[[ 27.8 -18.1   9.6 -72.5  87.5]
 [ 36.8 -30.1  12.8  -7.0  46.7]]
->
[87.5 -7.0]

[[63.2 -2.0]
 [62.6 -2.9]]
->
[-2.0 62.6]

[[22.3 81.3]
 [13.9 51.7]]
->
[81.3 13.9]

[[ 64.8 -59.2  -8.2]
 [ 28.1  26.2  61.5]
 [ 55.0  15.3  20.0]
 [ -0.1  19.8  42.5]
 [-59.3 -57.4  39.1]]
->
[-8.2 26.2 55.0]

[[-11.6 -56.6  -0.7]
 [ 16.1 -19.9  -7.0]
 [-28.4 -27.9 -79.2]]
->
[ -0.7 -19.9 -28.4]

[[-25.5 -33.2]
 [-14.0 -65.7]]
->
[-33.2 -14.0]

[[ 12.5 -51.2 -79.7  73.3]
 [-70.6 -61.1  27.8  -4.5]]
->
[73.3 27.8]

[[ 15.5 -45.3]
 [ 40.6 -72.2]
 [ 11.1 -11.6]
 [-49.8  13.5]]
->
[-45.3  40.6]

[[-49.6 -54.1  -3.2  62.5]
 [  5.3  81.9  -1.6   8.7]
 [-63.4  44.1  76.7  41.7]
 [-33.4 -20.9  11.5  80.3]
 [-26.5  38.5 -67.1  41.2]]
->
[ 62.5  -1.6  44.1 -33.4]
---
[[29.0 61.7 29.2 22.9 58.7 39.2 23.9 18.4 41.3]
 [29.3 33.1 36.3 41.1 43.8 30.4 33.0 28.1 27.0]
 [21.7 54.1 19.4 27.1 57.8 65.9 15.0 24.6 44.4]
 [16.3 58.4 47.0 23.3 34.7 21.6 21.3 29.6 15.4]
 [32.8 35.4 20.9 12.8 72.6 50.8 20.4 21.6 89.5]
 [23.8 47.2 38.5 32.4 58.3 32.5 20.4 26.0 21.7]
 [33.4 22.5 17.8 40.5 24.4 33.6 44.6 35.0 29.5]
 [15.7 58.2 30.7 50.3 31.1 36.3 20.9 19.7  9.8]
 [24.8 38.6 48.8 14.8 64.6 31.8 20.1 25.7 67.5]
 [34.2 23.0 28.1 33.6 28.5 32.8 33.5 37.1 57.3]]
->
[[57.3 37.1 33.5 32.8 28.5 33.6 28.1 23.0 34.2]
 [67.5 25.7 20.1 31.8 64.6 14.8 48.8 38.6 24.8]
 [ 9.8 19.7 20.9 36.3 31.1 50.3 30.7 58.2 15.7]
 [29.5 35.0 44.6 33.6 24.4 40.5 17.8 22.5 33.4]
 [21.7 26.0 20.4 32.5 58.3 32.4 38.5 47.2 23.8]
 [89.5 21.6 20.4 50.8 72.6 12.8 20.9 35.4 32.8]
 [15.4 29.6 21.3 21.6 34.7 23.3 47.0 58.4 16.3]
 [44.4 24.6 15.0 65.9 57.8 27.1 19.4 54.1 21.7]
 [27.0 28.1 33.0 30.4 43.8 41.1 36.3 33.1 29.3]
 [41.3 18.4 23.9 39.2 58.7 22.9 29.2 61.7 29.0]]

[[-79.5 -10.6 -12.4   9.1  -2.2]
 [-87.7 -11.2   3.8   9.1  -2.2]
 [-57.0 -10.6  -1.1   9.1  -2.2]
 [ 75.3   8.1 -18.6   9.1  -2.2]
 [ 65.6   4.2 -18.6   9.1  -2.2]
 [ 69.3   4.7 -18.6   9.1  -2.2]
 [-20.2 -10.6 -49.6  62.2  -2.2]
 [-69.7 -10.6 -16.3   9.1  -2.2]
 [-76.8 -10.6   0.3   9.1  -2.2]
 [-20.2 -10.6 -32.5  44.6  -2.2]
 [-20.2 -10.6 -43.4  51.4  -2.2]
 [ 85.8  10.7 -18.6   9.1  -2.2]]
->
[[ -2.2   9.1 -18.6  10.7  85.8]
 [ -2.2  51.4 -43.4 -10.6 -20.2]
 [ -2.2  44.6 -32.5 -10.6 -20.2]
 [ -2.2   9.1   0.3 -10.6 -76.8]
 [ -2.2   9.1 -16.3 -10.6 -69.7]
 [ -2.2  62.2 -49.6 -10.6 -20.2]
 [ -2.2   9.1 -18.6   4.7  69.3]
 [ -2.2   9.1 -18.6   4.2  65.6]
 [ -2.2   9.1 -18.6   8.1  75.3]
 [ -2.2   9.1  -1.1 -10.6 -57.0]
 [ -2.2   9.1   3.8 -11.2 -87.7]
 [ -2.2   9.1 -12.4 -10.6 -79.5]]

[[-53.7  72.5 -58.5  22.8  53.1  46.6 -20.9  30.1  46.1  14.9 -79.9  16.2]
 [ -5.7   8.3  22.3 -26.1 -53.1  14.7 -34.3   2.6 -15.8  27.8  17.9  -3.4]
 [-50.0 -15.0  28.7 -24.2  31.1   5.1 -28.5  21.0  13.4  43.7  55.5  15.3]]
->
[[ 15.3  55.5  43.7  13.4  21.0 -28.5   5.1  31.1 -24.2  28.7 -15.0 -50.0]
 [ -3.4  17.9  27.8 -15.8   2.6 -34.3  14.7 -53.1 -26.1  22.3   8.3  -5.7]
 [ 16.2 -79.9  14.9  46.1  30.1 -20.9  46.6  53.1  22.8 -58.5  72.5 -53.7]]

[[ 49.5  16.1  82.9 -11.3  43.7 -19.1  39.1 -43.6  29.6   7.9  50.4 -24.0
    8.7  51.8]
 [-35.1   7.3 -37.4 -13.8 -21.0   8.2 -32.0  71.3  -8.2  10.6 -24.0  17.9
  -10.4 -38.2]
 [-27.5  29.0   6.0  37.6   3.9  -8.7  43.0  68.6  85.9  -1.2  83.4  -9.1
   11.7 -14.0]]
->
[[-14.0  11.7  -9.1  83.4  -1.2  85.9  68.6  43.0  -8.7   3.9  37.6   6.0
   29.0 -27.5]
 [-38.2 -10.4  17.9 -24.0  10.6  -8.2  71.3 -32.0   8.2 -21.0 -13.8 -37.4
    7.3 -35.1]
 [ 51.8   8.7 -24.0  50.4   7.9  29.6 -43.6  39.1 -19.1  43.7 -11.3  82.9
   16.1  49.5]]

[[ -6.4   4.3  13.4  -1.9  -2.6   6.5  13.0   4.9   7.7  -8.2 -23.4  -6.5
   17.7  19.4 -26.8]
 [ 33.3  -3.8 -25.1  63.6   5.9  62.8  65.7 -63.6  74.9 -69.2   6.7 -19.2
   86.1  58.9 -36.4]]
->
[[-36.4  58.9  86.1 -19.2   6.7 -69.2  74.9 -63.6  65.7  62.8   5.9  63.6
  -25.1  -3.8  33.3]
 [-26.8  19.4  17.7  -6.5 -23.4  -8.2   7.7   4.9  13.0   6.5  -2.6  -1.9
   13.4   4.3  -6.4]]

[[  8.8  -0.2 -31.1   7.4  10.2  21.7  22.3 -54.5 -21.1  24.4  20.3]
 [ 58.5 -60.9   3.2  35.1  52.4 -15.5  -0.6  34.4 -85.2  -7.4   6.0]
 [ 24.9  13.7 -36.0  -4.9 -12.3 -17.3  30.3 -34.9 -11.8  17.0  49.2]]
->
[[ 49.2  17.0 -11.8 -34.9  30.3 -17.3 -12.3  -4.9 -36.0  13.7  24.9]
 [  6.0  -7.4 -85.2  34.4  -0.6 -15.5  52.4  35.1   3.2 -60.9  58.5]
 [ 20.3  24.4 -21.1 -54.5  22.3  21.7  10.2   7.4 -31.1  -0.2   8.8]]

[[ 21.2  14.6 -50.0  44.3  30.4 -22.5  41.6  11.5  27.4]
 [ 32.0  -2.8 -86.9  14.0  -8.6 -27.2  80.7 -39.1  -4.0]]
->
[[ -4.0 -39.1  80.7 -27.2  -8.6  14.0 -86.9  -2.8  32.0]
 [ 27.4  11.5  41.6 -22.5  30.4  44.3 -50.0  14.6  21.2]]
